Each path below is one point turned by a fixed rotation once a step. After each direction that follows a path, write how fast that rotation turns it, in degrees per step (0 if it stays still).
Each turn is a multiple of 5 degrees from 10 to 175, or 0.
Each row of a path follows its step; steps can be skipped.
Rotation 1:
step 0: 3,6,0,-36,32,15,-13,-11,-26,2,12,21,20,2,-33,-19,-23,5,0,9,-12,-4,10,10,-26,5,-7,-3
step 1: -3,-34,-18,-3,7,8,19,29,8,-11,0,-27,16,32,-6,20,-2,10,6,-15,-6,15,10,5,20,3,-32,8
step 2: -28,-4,-10,-19,7,-11,24,10,-31,-18,0,5,-16,1,14,-7,43,-11,-3,20,20,-8,3,6,-10,-7,14,-25
step 3: 0,-36,-1,-5,1,17,-15,17,15,3,14,14,8,-49,1,-3,-2,-8,25,-2,-4,0,18,6,2,-5,28,24
step 4: -6,10,-15,-13,34,-11,-15,18,-25,24,-11,-17,5,-8,-32,-19,-18,0,-19,-8,-18,3,8,5,-25,3,-17,-12
step 5: 10,-30,-1,-16,6,19,24,6,-21,-21,-9,3,36,41,-2,6,-6,9,13,9,7,-5,3,13,14,19,-9,18
step 6: -30,-7,-4,-21,15,-5,9,19,5,-14,23,-15,-29,-3,10,16,33,-15,10,6,3,14,22,5,12,-5,-6,-32
step 7: -14,-36,-17,0,-2,6,1,12,-10,-2,-3,16,-2,-40,-16,-25,6,2,12,4,17,-17,-10,-1,-20,-23,16,28
step 8: 13,7,-13,-12,28,4,-24,23,-11,11,6,0,41,-11,-4,-2,-1,0,-12,-11,-38,11,24,1,-15,21,5,-7
step 9: -10,-30,4,-19,15,-1,39,11,-17,11,-19,-17,1,33,-10,1,-31,-6,-2,10,4,3,-2,27,12,1,-11,4
-3,4,8,-1,6,-4,2,2,-3,-8,2,-11,16,-8,9,-2,4,-2,-5,-7,8,-6,-12,-3,-1,9,-2,3
120
2,-14,0,8,-5,-8,12,-5,-2,3,4,5,3,-3,-3,3,-6,-4,7,-8,-2,-10,-4,9,8,-2,-4,12
175
4,-5,6,-8,-2,-7,-3,-5,5,-11,-2,-10,-12,-7,6,-2,-1,-7,7,9,3,-11,6,1,5,-5,8,-5
95
1,-1,2,2,-5,3,-6,-3,0,12,-5,-4,11,-14,0,3,-7,4,-7,15,-7,-7,5,8,-6,2,-6,-3
85
-7,-3,12,5,4,-7,-5,-3,8,-2,1,10,-1,-12,-13,-1,-2,7,7,-4,10,3,6,-3,-10,4,0,-2
95
-7,-4,1,-4,0,9,4,-10,-5,-4,-1,5,6,2,6,-9,-14,8,-2,7,11,4,-4,0,-2,-12,7,5
160
1,-3,-5,-2,-3,-11,3,5,10,12,-2,4,8,-4,5,-8,10,2,-3,-4,-2,0,0,-3,-3,-9,18,-1
80
Rotation 2:
step 0: 14,-21,-21,-6,-41,-32,12,-5,7,0,-14,-23,-23,-14,4,-26,-8,-14,10,10,-15,-1,6,10,-3,-4,-19,-16
step 1: -14,-22,-16,-5,-34,-37,3,-17,-9,4,-18,-26,-7,-29,12,-8,12,9,2,13,-16,-20,-7,-2,-14,6,8,-10
step 2: -14,7,-10,0,-32,-26,4,5,-8,-5,-22,-13,21,-13,-4,-2,5,41,8,5,-13,-33,-8,-7,-21,10,17,4
step 3: 17,22,-14,-5,-37,-20,-9,17,5,0,-15,6,27,12,-9,-21,-22,31,16,-3,-1,-28,-9,-6,-6,13,0,7
step 4: 37,5,-25,-14,-24,-28,-37,-4,9,11,-10,9,4,6,5,-30,-17,4,0,-14,10,-14,-7,-13,-4,9,-10,-3
step 5: 34,-12,-18,-3,-13,-35,-36,-12,-6,1,-11,-1,-15,-6,10,-8,11,9,-14,-18,10,1,4,-18,-32,-11,1,-1
step 6: 30,-1,3,21,-30,-30,-4,1,-24,-12,-6,-11,-11,2,6,6,21,18,0,-10,0,3,0,-5,-37,-29,11,15
step 7: 21,20,-1,33,-46,-21,7,2,-22,8,-3,-13,8,12,1,-5,17,-3,13,-7,-4,-6,-23,13,-3,-24,-3,15
step 8: -3,16,-28,20,-33,-25,-6,-6,1,32,-9,-2,17,4,-9,-16,21,-16,-2,-13,-10,-13,-20,11,5,-18,-22,-1
step 9: -23,4,-38,2,-18,-40,-8,-8,13,19,-5,18,8,1,-14,-17,16,3,-14,-3,-22,0,10,-2,-19,-20,-20,-1
5,8,2,4,-4,1,9,-11,7,-4,4,-8,5,-1,3,1,-4,-1,-8,-8,16,8,1,-10,-7,6,-4,3
45
-17,5,5,-1,1,-9,2,2,15,-1,-1,-3,1,-6,6,-3,-10,4,-2,14,-1,-5,-3,5,-5,5,-4,-6
40
1,10,2,9,4,7,8,7,-4,-8,1,0,-2,-4,8,-10,-4,11,0,-11,-7,-4,-7,8,1,1,4,11
85
4,-9,16,3,4,-10,-2,-3,1,-8,-11,-6,-15,2,0,0,-4,1,4,-7,4,7,-1,6,3,-5,-3,-3
60
-3,5,-8,-11,-4,3,-1,-1,1,-1,-2,16,-11,10,1,0,-3,11,-4,-4,9,8,-4,5,0,2,1,-9
60
Rotation 3:
step 0: 21,6,-7,-40,-10,10,-10,-29,0,1,-18,-17,-27,6,-2,8,7,1,-10,-1,15,-32,-35,16,4,7,6,26
step 1: 26,-13,34,-25,10,-15,-13,-21,20,4,25,-3,-5,-9,10,23,22,0,21,-8,7,4,26,-9,-15,-5,29,11
step 2: 28,3,4,-1,-13,35,-24,-2,10,-7,25,-14,-26,-1,18,24,-31,3,-3,25,7,-24,-20,1,-13,-9,-3,-6
step 3: 16,-17,20,-26,4,3,-12,-21,12,22,-3,-17,-26,-30,-18,6,36,-16,-5,-5,8,5,-28,13,-15,20,-3,-1
step 4: 14,3,5,-16,-1,9,2,-37,14,5,30,-15,10,-6,36,26,-7,6,-2,-13,19,-32,8,12,6,2,25,25
step 5: 45,-2,9,3,2,-11,-26,6,10,-5,5,-4,-44,-16,14,14,-6,-6,20,12,24,14,-19,-9,-13,8,22,-13
step 6: -4,-8,7,-1,-9,21,-35,-30,20,23,30,-19,8,-24,-15,31,7,-6,-9,14,-7,-9,-25,9,11,10,-5,11
step 7: 36,12,21,-2,3,-3,12,-12,6,10,-4,-11,-6,-33,24,8,-2,-29,-1,-34,30,-26,-7,3,-13,16,4,4
step 8: 11,1,-12,-10,-11,7,-42,-23,-6,-7,14,2,-18,-17,11,16,5,9,25,11,28,3,-8,6,33,10,34,10
step 9: 22,-3,24,8,16,-22,-24,2,30,-2,26,-14,7,-22,-19,31,-14,-26,11,6,-2,-17,-18,-15,-12,14,-4,8
4,6,14,-6,-4,3,7,-3,2,-4,3,2,1,-11,-5,-3,-6,11,-3,-4,-6,2,-13,-9,8,-3,10,-2
0
2,7,-6,-4,-2,-17,3,-9,7,-7,5,-1,-9,6,5,-7,-3,5,10,1,1,3,10,-5,7,3,5,8
100
-2,1,13,-1,-1,-8,-9,-13,-1,4,-9,5,12,1,12,-10,-4,6,4,2,4,-3,-1,5,-8,-3,-3,-5
115
3,5,2,0,-2,3,-3,-4,4,7,5,6,-5,2,-3,5,-13,-6,10,6,-17,9,0,-2,-2,1,-12,-9
100
Rotation 4:
step 0: 28,-23,-16,-11,-5,6,22,13,-23,-14,19,4,-5,13,3,-11,22,14,7,28,-13,-9,45,6,11,-13,-8,4
step 1: -27,17,2,-24,-2,-28,9,-23,7,12,12,32,-21,11,19,-1,20,9,16,-30,9,-8,-11,-13,16,16,-16,-3
step 2: 27,-35,14,5,25,-11,-7,-12,-13,39,-7,-1,-8,17,-13,8,-19,-18,-17,11,-7,-1,19,14,22,20,6,-7
step 3: -30,18,-20,-21,-12,-1,-6,7,-7,0,2,-4,-18,23,-2,-7,3,-43,14,2,-5,-30,18,-12,-2,-34,4,2
step 4: 12,-5,25,7,41,-10,-20,34,-1,1,-2,30,5,-1,22,3,25,1,-7,3,-15,-21,-6,9,4,4,-33,-6
step 5: -2,-21,-10,-17,-28,12,-14,-16,-6,14,-12,-11,-7,23,-3,-16,14,-10,10,17,24,-3,-1,-1,-13,19,-17,-49
step 6: -23,-20,3,-30,7,-18,-17,27,-25,12,-23,26,5,-9,-25,-4,-20,5,-4,-17,-13,9,-14,-16,9,-24,1,10
step 7: 10,15,8,34,-14,-20,-29,16,17,0,1,-3,-21,-18,5,-25,-3,-20,-21,7,11,-11,4,3,13,-7,13,-41
step 8: -6,-5,24,-14,-12,31,-9,30,0,-21,-3,15,15,41,-5,-17,-19,29,25,10,-5,-5,13,9,-6,-8,4,-7
step 9: 11,5,-24,-28,-15,-4,-22,-15,15,-14,-4,20,15,-35,18,-28,-8,-1,-9,-10,-2,6,-11,-4,32,14,-25,-5
-13,-11,1,3,10,-7,1,-2,13,1,4,-5,-4,2,2,-9,-8,6,-4,-6,-3,-1,10,-6,-1,0,11,-4
70
-9,-5,1,-4,-12,8,2,2,-2,-7,-8,8,-2,3,2,2,3,2,-3,-13,-4,-11,-2,-11,0,-1,2,14
140
-1,1,-6,1,4,11,-3,8,13,-6,6,1,1,9,5,-1,13,13,-3,1,6,-1,6,6,1,-4,-13,0
90
Rotation 5:
step 0: -1,-30,-3,-24,13,1,-10,-16,11,13,-16,5,11,22,-13,-12,-4,17,23,8,3,-4,-7,-14,-13,1,27,-44
step 1: 10,-17,-12,-14,-18,-9,-10,-23,-4,9,-1,-12,10,1,-29,19,-4,31,47,5,-10,-2,-25,1,-4,8,-2,-5
step 2: 6,-8,4,-18,-10,-36,-26,-20,-20,-16,2,12,22,26,-17,-15,-2,10,18,6,-16,-13,-13,14,-15,-7,-1,26
step 3: -4,-22,-20,-27,-16,-16,-36,0,-27,-16,-10,-1,21,19,4,2,-14,-14,13,-24,18,0,3,5,20,-4,12,10
step 4: 17,-16,7,-11,8,13,-18,18,-16,22,-3,4,42,22,3,10,-13,16,12,-26,10,-17,10,20,21,8,-17,3
step 5: -3,-20,7,-9,5,35,-6,3,-2,-5,-22,7,37,26,7,2,-4,-15,13,7,11,-27,-17,20,-23,4,-12,-18
step 6: -2,-23,0,1,-30,0,3,9,3,9,-23,11,44,-6,4,18,28,4,23,16,14,1,-12,7,-13,8,23,-13
step 7: 6,1,-8,4,0,-1,-17,4,-7,20,-18,-1,34,14,3,-12,1,11,25,27,-27,10,-7,1,-13,31,33,17
step 8: 13,15,-19,-19,-3,-16,-7,-6,4,-13,-6,12,19,41,-12,10,-29,7,15,7,-2,7,-2,-1,-5,15,41,-20
step 9: 3,25,1,-6,-29,-7,-1,-9,-24,-9,-12,-12,21,21,-15,33,-24,24,17,-12,5,-5,-19,9,18,22,-6,4
-8,-6,12,-1,3,15,-4,-3,-9,4,2,10,3,-9,8,6,-3,-5,-8,-2,6,-5,6,9,3,0,-2,-4
55
4,2,-4,-1,-7,9,7,13,-6,13,-7,-5,-5,3,2,-10,12,-4,1,-6,3,-9,1,3,-7,-5,0,-8
55
-4,10,1,6,-8,7,-8,-5,15,12,-9,0,8,1,-6,4,-2,-4,-6,6,-2,3,8,-7,-5,-3,3,-1
45
-11,-3,1,-1,-5,-11,-2,-6,-2,-3,-4,-8,5,1,7,-9,16,-4,-5,3,-3,1,11,1,10,10,0,-2
95
-3,-9,9,8,-11,1,11,-4,-5,0,4,0,3,1,-8,-5,1,-9,6,0,3,13,2,4,-9,-6,2,12
85
-6,-4,-3,1,3,-10,-9,8,-4,11,0,1,-3,0,16,-2,-4,3,-3,0,9,4,0,-9,-6,-2,11,12
90
